In the rows, 128 means zero.
which system made each run:
path 1, T (11 x 18):
[[137 105 135 126 144 143 156  90 109 129  84 172 103 161 130 145 146  51]
 [ 71  63  86 169  92 146 133 112 109 112 127 118 138  96 145 114 117 145]
 [137 191 139 134 121 122  77 167 140 112 157  90 137 103 166  85 110 147]
 [149 140 189  98 140 107 155 175 151 148 131 149  97 172  82 148 112 136]
 [150  94  73 120 140 124 158  77 100 109 133 164 141 111  87 177 158 124]
 [106 137 107 129 123 154 102  73 122 137  96 148 134 107 209  88 136 106]
 [ 97  98 167 140  93 106 107 175 132 154 144  59  99 148 132  92 113 143]
 [176 144 127 158 168 104 133 184 139 111 163 127 166 132  97 168 127 152]
 [131 177 113 103 119 154 140 111 137 140  78 204 126 133 107 165 140 100]
 [100  69 113 116 100 144 140  80  85  96 126 113  85 115 133 100 130  82]
 [112 105 134 159 144 115 113 142 144 119 164 114 157 100 181  86 100 191]]
path 2, T (11 x 18):
[[127 170  99 150 125 167  93 129 102  81 114  66 159 130 137 134 134  78]
 [ 79 135 190 143 146 154 154 167 153  90  98 140 126 150 112 101  79 129]
 [114 155 114 107  98 119 168 115 106  85 173 113 136 114  55 132 122 170]
 [156 167 154  83 186 150 161  73 121 124 134 143 134 110 167 114 136 130]
 [ 97  85 144  95 112 127 138  86 150 195 112  89 129 160 107 116 139 156]
 [140 125 110 160 169 111  96 113  97 113 145  57 173 152 143 147 160 131]
 [ 96 177 161 176 146 149 136 161 158 151  64 142 158 157 125 131 133 121]
 [104 141 116 137  80 156 166 138  92  89 134  89 122 142  60 147 117  91]
 [122 128 139 120 182 177 165 113 130  60 137 143 153  87 145 115  93 142]
 [ 90 161 149  67  96 117 124  92 157 145 132 118 127 139  98  86 118 183]
 [155 125 158 105 180  90 145  95  84 126 168  76 122 156 130 133 164 134]]
path 3, X (11 x 18):
[[162 101 138 122 131 171 188 142 101 101 170 110 117 137 117 160  85  85]
 [106  70 117 100 152 129 108  72 174 115 112 162 162 150 121 113 108 153]
 [134 187 137 117 111  75  86 101  98 157 137 116 107 161 174 104 172 113]
 [113 107 172 170 149 124 175 197 120 162 129 108 108  99 127 134 132 171]
 [145 126  52 135  98 156 121 123 141 115 132 110 169  83  75 154 135 127]
 [146 130 144 101 158 174 104 121 118 103  99 127 118 172 164 154 102  59]
 [ 55 111 164 141 110  86 134 112 139 113 107 157 113 168 103  77 120 153]
 [146 191 105 149 117  98 137 115  83 118 184 136 142  94 165 122 150 161]
 [159 116 155  92 148 188 172 157 164 188 121 108 124  89 127 147 108 138]
 [134  65  93 117  94 112 109  97 127 123 141  93 136 174  74 141 131  98]
 [120 129 136 154 195 110  77 122 109  94 101 146 142 153 194 132 145 124]]
path 4, X (11 x 18):
[[108 132 155 143  96  92 135  95 102 118 128  93 100 182 107  84 150  73]
 [103 118 130 179 157 110 146 150 108 114 151 168 159 128 171 145 111 195]
 [133 187 108  81 104 165 124 115 146 158 111  97 131  65 108 117 154 141]
 [159  92 153 142 123 144 164 143 114 135 156  92 126 192 119 152  97  70]
 [ 80  82 112 123 167 110  98  95 139  96 106 156 159 139 121 134 128 187]
 [137 225 130 140 106 114 108 109 109 152 114 114 125 119 161  97 175  93]
 [105  96 171 149 121 153 190 193 113 147 142 117 105 133 119 160  90 155]
 [128 111  69 113 126 141 114  77 139  79 143 108 176  95  85 119 131 141]
 [158 169 157 114 153 142 110 114 130 152 110 136 133 192 186 141 122  78]
 [ 55  95 167 132 111  93 150 137 115 145 112 119  95 144  94 110 140 179]
 [156 162  79 177 128 123 130 112 103 105 170 108 174  81 149 123 148 134]]
path 5, Y (11 x 18):
[[142 180 191 153 163 106 152 137 125 165 116 131 129 172 160 113 149 110]
 [119 106 122 120 111 157 165 159 133 192  83 122 108 107  81 180 151 134]
 [131 116  67 149 117 187 107 113 127 101 123  96 181 111 140 147 108  98]
 [ 72 139 151 145 105  92  81 146 141  90 135 115 138 179 123  86  97 158]
 [140 158 144 132 140  83 180 128  84  97 169 139 116 129  74 137 151 149]
 [141 177 146 123 128 179 187 117 135 169 118 165 133  99 170 127 115 122]
 [ 97  88 122  81  97 154 117  88 137 175 105  73 115 133 118 117 132 134]
 [138  80 111 168 179 108 111 114 120 105 151  86 185 165 135 147 132 139]
 [109 199 143 166 141  92 100 166 147 132  93 165 145 137 121 122 157 153]
 [132 169 134 130  85 152 171 151  90 124 118 107  90 125  83 148 140  72]
 [111  85 113 135 101 191 173 135 144 123 149 138 152 115 138 139  57 146]]
path 6, K (11 x 18):
[[ 80 199 136 142  96 126 127  88 125 119 119 150 143 126 173  65 126 134]
 [114 130 190 100 142 128 165 149 113 161 168  83 115 145 153 131 103 187]
 [181 100 103 132 173 142 132 131 153 139 152  78 193 119  94 162 133 143]
 [119 147 111 124 147 128  78 102 147 142  52 148 146 161 119 147 169  95]
 [ 47 107 153 175 110 111 153 118  81 108  99 122  99 151 129 102 146 121]
 [110 152 132 182 109 158 155 168 129 108 165 122 167 117 163 118  72 155]
 [147 176 150  53 141 173 131 143 161 139 125 100 142 129  90 159  99 152]
 [142  84 128 100 162 112 151  55 135 120 128 117 150 182  77 128 146 103]
 [ 87 114  99 174 137 108 118  84 121 140 101 176 162 127 183 115 151 158]
 [ 89 190 157 148 111 124 123 163 101 152 121  67 113 100 158 103 154 158]
 [157 111 166 147 149 150 148 184 139 138 153  72 148 175 113 161  90 112]]
path 7, K (11 x 18):
[[ 82 159 142 127 149  76  95 106  69  94 128 100 111 136 156 104 171 159]
 [145 132 170 197 160 125 176 190 139 158 136 121 145 120 145 121 124 132]
 [131 147  87 117  89 173 125 163 126 155 115 106 149 140  89 204 118 129]
 [113 108 134 102 149 168 120  80 133  77  90 108 122 143 115 101 120  60]
 [ 75 108 145 151 103  86 133 112 156 121 136 178 142 162 126  87  97 177]
 [125 198 131 119 149 124 151 119  80 106 164 116 142 102 154 141 141 182]
 [182 130 162 121 156 151 166 138 166 207 124  91 143 132 127 130 139 103]
 [109  68  81 123 110 124  86 111 118 145 110 105 146 172 110 180 139 132]
 [ 88 135 133 168 163 129  94 124 120  55  85 130 134 102 148  80 145 103]
 [ 93 177 178 160  89 108 163 179 138 145 135 151 121 163 111 115 100 157]
 [146 134 117  99 137 182 185 120  91 107 161 105 145 123 118 187 101 137]]
path 8, R (11 x 18):
[[ 90 145 130 135 109 187 152  86 116 127 120  63 163 144 146 105 111 106]
 [ 90 136 152 131 130 152 166 136 126 119 162  83 178 168 116 146  81 191]
 [123 191 128 103 168 140 146  92 113 122 133  84 174 116 117 138 158 176]
 [105 143 144 100 136 148 163  57 121 184 106 111 151 170 140 137 147 139]
 [ 84  87 102 141 121 149 135  96  88 143 136  73 161 145 155 154 128 167]
 [123 167 131 160 137 166 133 128 142 143 135  48 196 133 137 117 121 139]
 [ 91 174 165 117 129 150 177 133 119 152 119  81 153 172  86 160 126 166]
 [110 143 105 115 153 156 175  60  82 103 131 107 164 132 116 159 151 142]
 [ 96 146 120 109 124 185 140  74 142 153 115 116 180 144 172 126 101 149]
 [ 74 134 152 115 123 136 128 118 104 133 148  45 144 152 139 116 118 186]
 [147 152 140 145 169 125 170 103 128 148 158  69 192 151 115 134 148 158]]
path 9, R (11 x 18):
[[181 109 112 144 157 138 171 120 178 124 146 133 172  77  81 108 130 125]
 [125 179 117  74  86 131  85 141 124 160 109 156 104 164 130 178 122 131]
 [ 94  77 144 146 173 117 127  92  94  64 106 113 110 133 132  94 149  95]
 [141 137 107 173  81 115 144 137 167 162 169 170 169 120 147 107  95 159]
 [130 159 154  92 152 142 100 186  96 140 111  93  80  97 146 160 146 143]
 [152  84 131 122 135 113 163  77 150 121 130 120 133 143  57  97 143  81]
 [119 135  81 143 100 125  92 141 114 130 132 187 149 166 164 187 105 147]
 [ 95 144 153 147 153 143 109 139 121  95  87  97 104  72 149  68 154 112]
 [154 123 156 127  83 105 189 133 145 164 186 140 123 159  99 111  94 132]
 [150 115  98  93 182 138  96 151 103 105 120 137 127  98 131 200 143 157]
 [121 146 126 123 109 125 105  76 167 134  87 129 134 133 113  61 155  75]]
path 10, Y (11 x 18):
[[102 179 124  97  96 118 153 117  96 170 125 147 119 143 110 175 153 185]
 [120 131 139 141 161 194 178  97 118 113 108  74 150  95 136 107 137  96]
 [104 110 128 146  86 117 117 122 171 185 130 116 174 195 121 127 104 158]
 [ 99 158 118 134 160 115 118 134  70  87 126  78 142 119 108 162 171 167]
 [135 183 158 179 129 148 172 144 170 128 118 140 167 146 108  95 110  93]
 [ 78 141 116  99  60 143 149 127  93 165 123 121 106 154 106 175 119 164]
 [113 112 120 148 164 167 167  95 120  78 147  76 173  92 127 101 120 137]
 [115 170 148 135 102  90 115 109 163 173 139 134 167 196 134 105 122 165]
 [103 151 151 120 162 128 161 134  65 125 110  81 110 125 101 167 173 148]
 [141 137 124 181 128 177 178 132 177 152 106 139 189 123 116 122 111 102]
 [ 65 149 104 109  64 133  90 125 101 146 118  95 126 161 126 152 123 164]]
path 11, E (11 x 18):
[[120  80 106 192 136 165 155 138 162 137 126 136 194 134 141 140  89 137]
 [ 94 171 107  93  74 131  64 149 124 130 122  74 116 114 117 125 133 160]
 [139 141 187 120 174  88 148 131 118  68 151 128 111 171  95 105 123 111]
 [127 135 101 140 106 133 185 103 137 169 127 204 159 127 120 165 128 158]
 [122 144 115 104 129 184 119  96  99 137 105  65 119  86 165 115 152  96]
 [105  68 181 153 140 102 126 156 166 135 129 101 129 174 111  86  97 133]
 [128 144  86 122 113  82 105 128  97 136 157 138 149 142 110 181 152 191]
 [158 205 144 127 172 156 137 127 127 106  94 125 138 112 125 126 159  74]
 [ 83  78 146 150  80 157 186 143 132 148 106 149 105 148 102 131  94 110]
 [113 109  89 116 129 139 109  95 100  89 175  83 167 111 154 130 107 175]
 [141 187 173 102 144  94  97 134 185 145 116 121 134 145 110  76 138 139]]
path 12, E (11 x 18):
[[145  61 106  98 122 139 119 115 159 136 113 136  96  57 109  95 140 112]
 [143 102 118 149 107  82  75 110 111 133 157 134 118 175 193 107 123  98]
 [147 126 130 137 166  99  98 187 139 132 114 170 109  67 146 138 152 166]
 [190 133  94 142  83 123 130 144 114 130 145 135 102 117 104 136 141  44]
 [122 103 131 130 140 173 114 158 129  99 117 178 117 131 189 154  67 121]
 [131 104  87 106  91 111  97 116 152  94 144 141 109  63  97  81 128 134]
 [153 160 150 120 119  83 103 114 108 131 165 157  99 165 198  97 122 104]
 [162  84 130 119 166 121 148 151 144 163 117 180  98  59 138 142 147 151]
 [179 100  73 142  90 134  93 113 122 151 135 115 125 126 146 133 141  51]
 [105 103 142 144 150 131  72 187 137  99 100 156 105 125 180 131  96 135]
 [155 122  87 139  87  82 115 146 127  91 165 154 109  83  76 107 139 123]]

runs to name:
path 13 (2 x 18):
[[143 195 125  97 107 104 122  92  98 122 163  76 119 102 116  90 167 128]
 [172  78 167 131 172 114 137 141 142 180 137 145 124 169 178 143 114 116]]
 => K
path 14 (2 x 18):
[[115 128 151 150 105 108 120 214 119 100 130 156  88 153 100 151 100 124]
 [150 139 105 123 114 165 179 137 111  73 145 163 119  89  84 152 106  95]]
 => K
path 15 (2 x 18):
[[126 133 177 144 123 131 142 202 134 119 124  80  87 110  87 100 123 103]
 [144 100 109 120 107 127 157 134 121 108 183 155 150 179 101 183  75 148]]
 => E
path 16 (2 x 18):
[[104 148 127 199 166 124 113 121 115  95  85 105 157 122 142  95 170  90]
 [ 93 147 145 184  69 123 160 201 125 157 139 115 119 130 108 130 107 151]]
 => E
path 17 (2 x 18):
[[108  98 116  97 115 104 101 167 116 111 154 155  98  92 131 149 105 203]
 [196 159 121 119 145 128 118 120 161 120 137 108 130  78 109  81 153  75]]
 => X
path 18 (2 x 18):
[[126 221 154 107 124 157 137 148 117 123 136 128 117  90 172 113 115 148]
 [151  77 162  80 128 138 184 119 153 144 148 115  95 122  76 110 112 112]]
 => E
path 19 (2 x 18):
[[103 103 172 131 204 143 163 123 118  70 104 140 140 166 111 144 109 124]
 [ 86 173 102 139  87 115 142  63 128 143 108 172 156 134 127 101 154 146]]
 => X
path 20 (2 x 18):
[[169 133  68 140 127 119  60 111 167 131 122 153 178 123 143 129 135 108]
 [ 73 154 170 154 103 112  98 174 120 145  78 126  87 160 144 110 136 114]]
 => R
path 21 (2 x 18):
[[130  84 122 192 148 148 189 107 127 119 104 140 141 110 114 110 148  67]
 [ 93 125  85 126  72 142  85 122 122 131 123 172 138 148 176 155  92 150]]
 => X
path 22 (2 x 18):
[[152 119 173  83 165 166 150 145 193 125 139 115 146 118 104 109  75 143]
 [120 150 118  69 116  72  89 102 112 117 149 126 122 164  85 149 149 176]]
 => R
path 23 (2 x 18):
[[ 98  52 152 145 190 151 168 109 131 110 116 109 147 118 135 117 119 153]
 [144 174  89 124  65 117 114 121 145 168 173 100 166 116 119 123 126 166]]
 => R
path 24 (2 x 18):
[[ 84  86 108 116 134 116 125 117  85 145 100 163  94  99 158 165 158 181]
 [138 147 113 169  92 145 110 132 140 139 131  80 132  73 156  63 138  85]]
 => X
path 25 (2 x 18):
[[ 78 141 141 127 152 109 110 132  63 100 113 151 105 154 171 167 138 169]
 [144 133 135 167 127 122 173 127 157 127 116 130 127  71  87  70 158  93]]
 => Y
path 26 (2 x 18):
[[142 129  93  98 111 195 110 117 165 143  87 161 137 110 145 147 103  92]
 [ 83 110 147  78 100  95 103  85 123 103 128 110  89 148  97  77 132 137]]
 => K
path 27 (2 x 18):
[[192 121 103 109 120 126 126 130 182 197 150 166 150 100 141 137 119 148]
 [145 108 119  82 135 136  71 118 103 137  88 115  74 128 154 147 158  76]]
 => E
path 28 (2 x 18):
[[117 166 143 119 140 196 125 130 136 142  91  83 130  82 177 101 127 108]
 [113  94 168 109 119 124 126 147 167 118 148  76 140 189  73 110  77 135]]
 => T
path 29 (2 x 18):
[[114 167 163 176 156  96 152 114 108 150 107 108 126 118 150  82 188 121]
 [109 134 102 168  80 158 165 177 116 175 135 126 149 109 126 178 112 172]]
 => X
path 30 (2 x 18):
[[ 80  79 126 141 113 132 177 110 120  77 132 185 115 103 114 106  99 146]
 [169 162 114  94 114 128  98 133 132 119 182 141 125  87 181 109  98 146]]
 => R
path 31 (2 x 18):
[[134 200 138 120 136 117 109 137  94 110 160 116 116  85 193 107 138 157]
 [181 108 169 106 137 126 173 154 171 165 139 136  97 113  87 115 122 103]]
 => E
path 32 (2 x 18):
[[143 135 182  96 187 125 159 141 181 139 109 146 129 106  85 107 130 156]
 [141 132  91  83  84  81 113  81  88 153 147 152  95 143 117 152 167 134]]
 => R
path 33 (2 x 18):
[[161 159 170 134 185 106 100 149 121 132 112  78 116 131 139 106 172  91]
 [125  84 127 174 110 120 164 177 138 156 115 170 125 159  81 179 116 125]]
 => E
path 34 (2 x 18):
[[140  89 161 171 164 112 128 146 109 143 130  56 119 143 149 106 154  94]
 [141 121 101 175 100 131 163 166 160 168 129 135 172 127  66 163 127 139]]
 => R
path 35 (2 x 18):
[[119 143 112  69 121  93  56  92 107 110 125  88  98 115 121 105 171 137]
 [142 130 175 175 173  75 150 132 129 127 127 169 124 170 140 103 146 104]]
 => E
path 36 (2 x 18):
[[181 109  97  95 177 148  99 132 117 110 140 114 153 147 125 203 123 114]
 [ 89 131 136 151 150 130  92 130 156  81  65 190 130 133 136 101 122 108]]
 => Y
